The rows of Z fall into 3 groups, which share some directions, and each row is roughly a mix of its group's hidden directions.
Z (71 x 10):
[-18.3 -39.9 2.5 36.7 34.3 14.4 6.9 7.8 -13.4 1.2]
[16.7 31.0 -10.6 -37.4 4.4 -19.8 -25.9 -30.6 -7.3 -11.3]
[5.2 12.1 -1.3 -34.8 3.9 -32.8 -30.0 -16.0 -30.1 -20.2]
[14.6 19.6 1.2 -29.8 3.3 -31.2 -25.3 -16.8 -23.3 -31.8]
[39.5 26.7 0.0 -33.1 -5.3 9.0 -9.5 -21.1 -8.6 -29.3]
[-24.1 -38.2 24.3 27.5 5.5 -5.1 20.3 18.1 15.9 22.8]
[-6.1 9.6 37.5 32.0 7.0 35.8 2.3 20.5 21.9 -12.5]
[-9.9 -12.7 9.1 37.8 2.2 26.5 22.2 15.1 28.5 30.6]
[4.3 17.5 46.3 24.8 7.4 33.6 -3.2 17.4 19.4 1.3]
[-11.5 -14.1 5.4 39.0 3.7 25.5 22.2 15.3 27.6 30.3]
[-22.5 -37.9 17.5 39.0 -0.9 18.7 6.1 -7.3 24.4 12.2]
[9.1 19.4 -29.8 -46.4 -10.9 -9.3 4.4 -18.7 -18.1 -23.3]
[16.5 29.2 -12.3 -39.4 1.2 -20.8 -21.8 -28.5 -10.6 -17.2]
[33.4 16.5 -37.9 -37.6 -13.1 1.3 -4.0 -14.6 -7.4 -16.0]
[-32.7 -20.2 -6.0 41.2 0.1 3.0 15.3 28.9 17.1 19.3]
[22.1 37.6 -21.0 -5.1 4.5 40.0 -21.6 20.3 6.8 -6.3]
[7.6 12.1 2.6 9.6 26.4 -42.8 -30.5 -3.9 -18.0 -29.1]
[8.3 10.0 -52.2 -32.8 -3.2 -5.4 4.8 -14.2 -22.0 -15.1]
[12.9 28.2 -13.2 -37.2 5.8 -25.9 -23.1 -27.1 -14.3 -16.0]
[9.8 -0.1 -13.6 -44.5 3.6 -29.3 -15.1 -26.5 -29.6 2.3]
[11.0 -4.2 -33.7 -38.7 -4.2 -19.5 -5.2 -27.3 -22.9 -21.9]
[42.4 30.2 3.1 -21.7 -8.3 26.2 -7.3 -13.0 6.0 -27.5]
[-15.7 -27.9 -12.9 -11.0 -1.0 -42.9 24.8 -27.9 -17.3 -10.5]
[12.8 28.2 -8.0 -6.7 -12.8 37.9 -10.5 35.1 24.5 18.6]
[-12.6 -14.8 37.4 29.5 0.5 9.5 5.8 27.4 29.3 23.9]
[-8.6 0.5 3.3 33.8 7.2 25.0 25.1 6.2 33.7 35.2]
[19.4 9.0 -7.1 -47.9 -27.7 4.2 -2.1 -14.2 -14.6 -30.7]
[24.6 41.8 -23.2 -8.3 6.1 33.0 -22.7 11.1 3.3 -14.8]
[19.5 22.1 -15.4 -46.8 -22.8 4.5 9.1 -20.5 -5.6 -24.0]
[-17.8 -19.2 -8.2 40.7 -7.1 17.3 14.5 21.7 29.3 25.5]
[-22.4 -11.2 25.8 44.2 4.2 21.0 8.9 21.9 23.8 11.1]
[-13.0 -0.5 19.5 43.0 24.9 -0.9 -3.3 5.5 22.4 37.3]
[21.2 8.9 -30.9 -43.9 -4.0 -11.7 -7.8 -21.9 -20.6 -20.6]
[17.3 24.6 -15.9 -46.9 -8.4 -10.4 -13.9 -26.9 -10.6 -19.5]
[16.7 35.4 -1.6 -2.5 -7.4 36.3 -15.5 31.1 27.2 9.5]
[-8.7 -9.9 32.2 45.0 15.1 4.7 -6.7 12.0 20.7 29.2]
[27.4 16.5 -14.4 -43.2 -3.0 -14.6 -9.7 -24.1 -22.6 -21.3]
[-31.5 -20.5 -4.4 40.7 -0.5 4.2 15.3 26.6 19.6 22.7]
[21.3 34.9 -26.6 -7.6 4.2 40.8 -18.6 20.8 5.8 -4.6]
[6.4 3.5 -52.0 -29.0 1.7 -2.8 3.7 -16.3 -28.6 -15.5]
[19.7 37.0 -36.8 -28.3 -12.7 23.0 -8.6 14.5 8.1 -0.4]
[-28.5 -20.4 33.6 39.8 8.7 10.4 3.7 13.1 16.9 18.9]
[16.3 27.9 -5.1 -31.3 6.3 -29.7 -24.4 -23.4 -15.9 -24.2]
[-21.7 -16.9 20.3 37.9 13.7 8.8 3.0 14.7 15.0 40.3]
[40.4 27.8 -0.7 -32.3 -6.3 14.8 -10.1 -18.3 -5.6 -27.8]
[-20.4 -33.6 27.9 5.1 -7.7 -40.7 18.3 -22.0 -6.0 5.5]
[-27.2 -47.5 8.8 24.5 14.2 -10.2 25.8 9.4 1.4 14.7]
[12.6 29.4 -5.3 18.6 27.8 -38.2 0.4 -3.6 -6.8 -35.5]
[-23.4 -36.0 31.0 28.4 5.6 -8.1 18.5 15.1 17.3 19.2]
[-27.1 -11.9 -18.3 -17.9 9.8 -47.1 -1.0 -1.8 -33.1 1.3]
[-12.1 -12.3 24.6 47.4 24.5 -7.1 -15.7 12.6 12.5 24.2]
[-15.0 -6.2 7.5 45.3 18.8 9.9 13.1 12.4 24.7 34.5]
[35.3 23.6 -11.0 -39.4 -6.2 -3.8 -8.7 -22.3 -15.8 -24.5]
[19.6 4.0 -33.3 -42.1 -6.4 -21.3 -7.3 -24.2 -21.9 -7.0]
[-16.7 -34.1 -17.2 -3.4 11.0 -32.9 20.6 -26.8 -26.0 -13.5]
[24.7 -3.8 -0.4 16.5 -16.4 46.1 6.1 -12.9 33.0 -19.2]
[-9.3 -7.8 46.8 30.3 1.1 0.8 2.4 19.8 32.7 14.9]
[-11.7 -13.3 31.7 40.7 19.5 -4.3 -20.8 11.4 12.8 29.2]
[-10.9 -38.2 -3.4 -15.5 2.6 -21.2 -12.5 -36.1 -11.7 32.8]
[19.1 22.9 -13.5 -46.5 -14.9 -7.6 -3.4 -22.1 -13.3 -27.5]
[-19.9 -35.5 5.8 -11.3 -16.0 -39.0 23.4 -20.8 -13.9 13.5]
[32.6 18.8 30.1 -13.9 0.1 28.5 -12.0 -22.2 3.9 -31.1]
[-22.2 -48.0 -11.1 18.5 23.3 -3.2 16.0 -6.6 -28.8 2.0]
[-32.0 -21.6 11.4 24.5 9.2 -10.0 1.2 17.5 5.7 47.0]
[33.5 20.2 -0.1 -43.0 -0.3 0.8 -15.8 -26.5 -16.8 -18.4]
[-20.2 -2.8 -49.3 12.1 13.9 -5.0 37.9 13.8 -8.4 -6.8]
[0.7 6.2 55.0 10.8 -9.8 -30.8 -8.4 -21.9 10.5 -8.2]
[15.3 29.7 -20.9 -12.2 -10.6 38.7 -9.8 31.9 18.0 14.1]
[-0.9 -20.3 -7.5 -46.5 -36.3 17.2 2.1 0.5 -23.2 -12.8]
[-38.8 -32.2 -11.4 11.6 6.8 -33.3 4.4 3.7 -10.3 29.2]
[-0.3 27.6 -42.1 -27.6 7.0 -18.1 21.1 -14.1 -15.2 -19.9]

One row of each group comes first, with its name. Which group is each row after those in?
[-7.0 -19.9 -43.6 -30.5 -2.2 -25.9 -1.9 -21.6 -21.7 -8.0]  E
[-23.9 -48.1 -3.3 23.7 16.6 12.5 16.3 14.6 -11.4 21.4]  P
[-11.1 -31.1 8.4 49.3 11.4 -1.8 4.8 33.2 -2.9 -9.9]  S

[-15.0 2.7 18.0 44.8 -0.7 22.7 15.3 31.1 24.6 -7.8]  E
[21.2 9.0 2.6 -29.9 -2.5 -16.4 -6.5 -33.1 -22.7 -39.9]  E
[19.1 34.3 7.7 12.9 9.1 40.0 -26.1 22.8 16.9 -3.9]  P
[-10.5 -10.4 3.7 39.5 4.1 24.9 27.4 15.9 28.0 27.1]  S
[3.6 -3.7 11.4 37.4 -3.9 7.1 42.9 25.9 5.1 -28.2]  S
[-24.4 -25.2 -1.0 39.2 11.5 14.0 13.7 22.5 12.5 31.7]  S
